In the rows, 128 means zero.
One turn moves every row onto another: examples first, then more rows asked:
Musa: [129 141 147 128 128 144 136  64 113 104 115 123 112]
nim: [119 142 124 156 119 123 132  97 100 108 135 112 119]
feki: [133 131 130 147 122 122 102  85 135 132 110 135  85]
ditu: [111 139 133 143 140 118 147 100 139  97 110  98 132]
Deme: [113 144 128 174 121 144 131  61 133 114 101 123  90]
zavam: [136 134 127 138 132  98 112 105 127 131 114 115 101]
zir: [130 134 135 145 122 118 101  87 126 136 102 131  87]
nas: [121 148 119 157 120 122 128  97 105 104 137 114 119]
Rutin: [138 131 121 142 131 103 111 106 136 127 122 120 103]
fum: [108 143 131 144 164 154 122  86 139 142 107 134 104]
mes: [111 140 136 151 168 151 117  87 140 132 108 140 101]
mir: [109 142 125 169 121 142 133  61 129 114 102 123  87]
topog: [112 136 141 165 133 151 134  90 128 117  80 134 133]
Vaku: [120 148 131 148 144 115 143  98 141  93 115  99 132]
gil: [135 126 122 160 137 114 116 101 148 141  93 131 103]
bopi: [115 141 127 145 177 130 126 108 142 128 120 124 118]
pupe: [132 147 147 130 129 141 132  63 115 103 118 128 114]
dusi: [134 149 146 136 129 144 129  62 116 101 117 126 110]
pofat: [117 143 139 174 139 149 131  88 134 114  80 136 131]
novo: [105 137 130 170 119 141 135  64 125 116 102 119  89]
vipup: [115 145 136 131 163 139 113  90 128 120 137 128 101]
Dor: [111 145 124 141 171 136 127 109 138 135 120 121 121]
lobop: [115 145 132 145 144 114 145  98 144  96 112 102 133]
Sena: [125 150 122 157 119 124 126  93 108 103 139 113 119]
Rofe: [113 142 141 170 135 148 130  88 134 115  81 138 132]
Vofi: [130 130 126 157 137 108 115 103 141 142  87 124 101]
reb: [108 148 132 128 157 144 115  90 130 128 134 122 102]
Buro: [138 141 113 174 145 121 157  91 131 125  98 116 127]
mapot: [131 133 116 170 143 122 162  90 123 129  96 115 123]
Paze: [135 139 111 172 145 122 158  90 127 128  96 120 125]

Sena moves to dusi
mapot moves to ditu
mes moves to gil
And these:
Vofi moves to Dor
pupe moves to mir

One turn moves every row onto another: examples first, then more rows asked:
sudu: [143 118 117 150 148 100 133 112 119 103 120 107]
lumig: [131 119  99 156 137 111 125 121 120  98 124 111]
Bipab: [111 140 139 144 133 126 114 122 132 133 121 143]
bubef: [131 118  98 154 128 116 113 120 119 100 125 113]
Vinof: [105  98 110 146 121 121 136 113 117 130 122  89]
dizun: [127  94 128 116 153 125 106 134 142 122 120 109]
lege: [121 120 131 136 116  96  87 117 130 127 123 104]
nug: [133 137 161 140 123 140 115 127 125 135 132 104]
tirip: [139 134 132 171 130 146 122 119 123 136 127  99]
vazut: [114 141 142 145 144 130 107 121 130 125 120 136]
zudef: [129 112 156 129 137 112 146 114 142 141 126 118]
Suku: [133 102 135 137 160 129  95 133 138 128 119  97]
Mip: [118 146 137 140 126 112  97 120 123 126 114 126]
biko: [112 145 139 140 134 122 105 121 127 128 113 134]
bet: [135 134 142 145 106 145 128 117 130 125 140 106]
dud: [140 115 137 162 159 132 100 132 133 124 125  96]
ruv: [110 114 113 162 116 109 126 107 113 131 123  91]
Teduk: [135 140 142 144 109 142 124 129 121 125 139 108]
nufon: [124 118 126 140 107  94  94 122 134 128 122  97]
puzep: [140 123 136 165 155 138 105 127 135 135 124  93]
mude: [134 134 135 167 121 142 136 120 114 135 134 116]
zisim: [133 100 132 127 160 127  99 135 143 127 123 107]
fogep: [136 118  99 153 127 125 127 124 116 100 130 113]
muli: [133 132 145 156 117 138 142 130 119 133 131 126]
Lum: [121  95 118 145 105 106 115 130 135 128 125  86]
tofef: [110  97 115 149 114 128 137 109 125 131 116  89]
lek: [117 139 138 142 123 101  94 118 129 130 116 122]
Lese: [144  85 134 142 139 110 136 132 148 139 126 113]
bidu: [127  97 142 148 126 125 138 132 158 144 125 122]
gugi: [122  88 113 149 111 124 125 133 122 126 133  87]
fuze: [116  89 136 128 122 121 130 125 137 154 127 122]
Dovip: [138 116 143 136 148  97 146 108 129 123 115 109]
meza: [118 101 153 127 126 118 137 125 138 150 130 123]
voteb: [139 117 138 142 150  95 138 107 121 117 110 116]
Mimek: [133 116 107 152 146 103 131 118 119 100 120 107]
Subus: [131  97 138 144 135 123 135 136 152 150 126 128]
Vuse: [117  99 114 152 116 134 128 127 117 122 143  88]
Zeli: [123  90 130 115 150 118 114 131 137 115 114 114]
bilif: [115  88 127 116 145 128 113 136 137 123 119 107]

Bipab moves to fogep
nufon moves to Dovip
And these:
tofef moves to bidu
ruv moves to Lese
bubef moves to Zeli
dud moves to lege
meza moves to mude
lek moves to sudu
fuze moves to muli
lumig moves to dizun
Mimek moves to zisim
Teduk moves to Vinof
zudef moves to tirip

One turn moves every row onto another: examples first, then more rows asked:
gepuv: [138 120 105 116 118 130 129 129 100 133 135 126 129 147]
sipod: [128 138 165 136 111 111 147 125 132  98 142 125 112 130]
Buda: [140 113 109 108 114 126 135 125 102 133 131 127 126 137]
zimep: [140  92 127 105 130 132 147 115 112 117 153 127 111 117]
mora: [143  95 125 112 139 140 133 119 130 132 135 116 102 115]
pup: [131 139 172 141 119 119 143 128 139 100 138 109 124 129]
Mabed: [143 106 137 127 152 155 126 129 122 121 153  92 139 133]
tapo: [139 118 116 140 149 149 114 130 119 131 146 117 109 145]
mavuk: [141 144 158 152 110 117 149 125 130 100 154 116 133 132]
galu: [137 115 111 135 144 142 121 126 114 129 149 130  99 142]
Dubif: [129 147 166 148 119 119 140 130 134  99 144 115 122 139]
bupo: [135 112 115 129 138 136 131 124 100 115 166 137 111 146]
lat: [144 107 119 103 118 132 135 125 114 136 123 109 137 127]
Daf: [144 105 129 128 151 152 120 128 134 133 136  98 116 126]
lilo: [145  95 140 114 145 150 136 123 126 121 148  94 135 118]
Salo: [131 136 171 135 115 116 146 127 139 100 138 112 120 126]
lopa: [141 142 160 152 111 118 149 125 132 101 152 113 135 130]
dedoz: [140 123 113 122 126 140 122 134 108 135 131 107 142 150]
Ladog: [141 136 161 143 107 114 155 121 134 100 150 116 132 122]
Zaga: [137 119 119 138 147 145 124 130 104 117 166 122 123 152]
gigiv: [141 140 162 148 110 119 150 124 134 101 150 111 137 126]
laz: [144 110 121 109 123 138 130 130 115 137 123  99 143 132]
nete: [137 102 118 115 130 131 142 118 103 115 161 138 107 131]
Gomem: [139 125 108 122 124 135 123 133 102 134 134 118 134 151]
Fulos: [128 143 163 141 114 112 145 127 129  98 145 125 113 136]
numaz: [139 143 157 150 108 114 151 124 127 100 154 120 129 131]
teto: [138 107 113 125 137 136 127 122 115 129 146 135  93 133]
Ragom: [129 144 170 145 120 120 141 131 137  99 141 110 124 135]
Dafus: [141 137 159 144 105 112 156 121 131 100 151 120 129 125]
bazoz: [142 114 122 137 152 152 114 131 127 132 142 105 116 137]
Domab: [139 115 128 137 152 153 121 133 113 119 160 104 134 148]
Gomi: [129 135 169 134 113 113 150 124 135  99 139 118 115 124]
vafez: [127 146 163 146 117 114 141 129 130  98 145 123 116 139]
rav: [144  89 136 104 137 141 144 118 122 119 149 109 123 111]
Tok: [140  99 117 116 135 136 132 118 121 129 141 130  95 121]
Kis: [139 140 157 147 106 113 152 122 128 100 153 122 128 128]
Mul: [141 108 113 102 114 127 137 123 108 134 126 119 130 129]
mut: [143 117 119 116 127 141 125 133 113 137 126  99 146 141]
Renar: [145  98 130 117 144 147 128 123 133 133 134 103 110 116]
pefus: [142 138 162 145 109 117 153 123 135 101 150 112 134 123]

mavuk moves to lopa
zimep moves to nete
Gomi moves to sipod
And these:
mora moves to Tok
Mul moves to Buda

One turn moves every row onto another: examples first, then more rows asked:
vipir: [111 125 139 138 158 125 157 143 116 123 127 154 151 141  81 132 125 128
  96 142 132 126 140 120]
Nokaz: [108 110 132 137  94 116 141 143 137 130  99 182 146 145 122 128 124 107
 139 157 125 139 169 131]
vud: [105 104 133 110 117 129 160 155 120 136 112 130 159 144  87 112 127 153
 115 148 123 129 136 115]
Kug: [107 132 129 158 103 130 139 139 137 140 103 176 147 124 103 127 120 111
 140 162 144 135 159 147]
los: [132 116 143 109 112 113 146 149 169 137 105 139 150 135  99 133 108 124
 149 153 142 117 134 130]
far: [121 131 152 123 129 130 134 132 163 147 103 143 131 151 104 131 107 101
 135 158 155 106 139 138]
Kape: [110 126 118 141 115 115 150 166 111 135 115 133 148 144  96  89 123 138
 118 166 114 114 159 115]
muna: [113 100 142 109 125 101 146 145 158 135  95 151 137 140 105 126 115 106
 135 152 158 125 156 110]
raf: [139 143 135 111 122 114 133 122 150 147 108 152 124 134 108 119 117 112
 133 150 161 118 142 132]
Bozet: [107 108 138 143 126 115 158 136 141 129 129 133 130 135 114 117 102 120
 140 168 168 102 117 141]
bafeg: [125 134 141 137 102 123 141 146 138 139  94 167 148 144 129 131 123 103
 126 159 105 143 161 130]
Lib: [104 112 133 141 129 130 146 150 113 132 109 127 158 150  94  94 125 154
 119 159 120 114 161 121]
sunu: [134 136 129 123 139 110 141 161 115 116 136 147 152 152 105 131 124 126
 108 142 108 135 139 119]
riv: [105 116 140 141  95 133 145 131 148 141  98 171 160 145 107 128 115 124
 148 157 120 135 150 151]
pepo: [114 122 134 138  99 130 134 119 133 120 108 185 149 127 111 125 130 128
 142 144 135 128 163 136]
Zalo: [130 133 132 119 150 114 152 150 133 122 129 141 148 151  93  99 101 135
  98 140 114 131 145 141]
marit: [112 132 133 125 159 119 161 161 135 119 134 149 142 155  94 102 105 111
 101 145 120 120 149 130]
Duf: [100 136 130 123 122 140 123 151 115 122 125 126 153 142  93 104 123 145
 127 144 126 119 134 115]
rine: [129 111 148 105 127 114 145 123 151 136 101 159 124 147 112 130 123 107
 122 148 159 110 154 120]
Tokeg: [118 125 152 136 114 140 147 122 135 121 100 181 148 131 118 135 136 118
 122 144 118 122 162 123]
lam: [105 120 128 138 120 133 144 187 117 133 120 123 150 140  91 124 121 127
 115 161 134 122 142 117]
mafon: [114 128 143 132 126 117 124 149 161 130 103 142 136 129  95 125 103 102
 140 155 161 109 145 123]
Peza: [118 146 123 128 144 110 157 146 121 148 124 143 156 146  85 114 114 127
 108 151 117 150 127 131]
vubus: [109 123 125 154 132 136 135 129 121 156 133 169 132 141 149 100 121 124
 117 154 140 116 133 114]
tabeg: [ 97 121 129 135 128 135 157 154 117 129 123 135 157 149  96  93 133 146
 132 159 117 104 155 114]
mota: [145 120 145 104 112 112 144 143 161 147 105 145 132 154 116 138 114 110
 133 158 141 117 142 135]
Kaso: [128 135 129 113 159 122 162 156 135 122 142 142 153 153 101 106 114 131
 116 140 119 132 145 136]
rig: [129 128 136 105 119 104 123 125 154 129 104 147 140 127 103 112 113 126
 144 140 154 124 145 118]
zil: [108 130 118 159 130 136 143 129 119 160 117 175 138 137 143 108 111 121
 114 149 141 135 142 144]
Dulo: [125 149 132 146 114 132 153 133 133 147 101 174 145 116 112 128 133 111
 126 158 133 142 158 133]
vono: [112 124 118 140 128 123 151 169 111 139 121 127 156 146 104  98 134 143
 130 166 127 125 164 118]
Tuti: [127 117 128 131 114  98 137 129 129 114 132 139 121 129 125 107 105 126
 135 157 161 106 125 132]
leda: [117 110 124 140 124 136 163 122 121 145 123 187 143 136 145 118 125 137
 115 140 132 123 141 135]
tiv: [120 104 126 136 116 123 156 125 125 159 125 173 136 146 146 101 119 137
 108 152 122 118 128 113]
paga: [ 95 128 143 129 153 121 141 147 125 127 121 144 156 173  97 119 110 112
 109 146 107 133 135 119]
gok: [119 107 126 150 111 131 158 153 126 144 120 181 139 149 152 128 112 117
 111 151 116 117 140 136]
vub: [117 123 135 128 168 119 154 159 130 123 129 140 148 156  99 108 109 121
  98 144 132 135 158 136]
nife: [118  98 133 123 117  98 160 139 142 141 122 127 137 151 130 114 102 126
 145 168 153 127 120 142]
suf: [126 120 133 162 126 145 133 140 130 160 132 152 145 143 145 116 112 140
 120 159 132 114 123 135]
litu: [121  94 136 158 118 132 154 148 131 164 119 160 141 150 142 120 109 132
 101 165 125 115 129 127]
daput: [ 91 122 120 119 123 115 140 161 107 136 112 136 141 144  97  96 127 123
 112 152 136 137 150 100]
peval: [102 106 137 148 123 112 156 122 140 124 139 144 132 124 112 101  97 129
 119 159 157 126 115 142]
Gat: [100 109 132 139 115 105 155 141 148 133 142 137 136 145 130 101  94 114
 134 167 141 138 113 141]
Zed: [124  97 134 142 118 100 146 135 129 110 145 145 128 125 131 113 108 130
 116 155 157 132 132 134]
vomim: [103 135 153 144 120 147 146 120 146 148  90 164 158 142 111 126 121 115
 131 155 118 138 151 141]
kizes: [111 122 132 156 117 144 137 133 132 150 115 167 148 152 143 116  99 129
 118 148 113 119 129 153]
tose: [108  89 140 123 122  95 141 126 131 118 117 137 126 155 135 108 104 120
 131 157 156 116 136 126]
zun: [107  89 144 132 121 109 145 137 141 110 145 140 138 152 143 114 104 123
 131 156 140 131 128 131]

far moves to pepo
Zed moves to litu
kizes moves to Tuti
And these:
muna moves to vomim
Duf moves to sunu
Kaso moves to vono

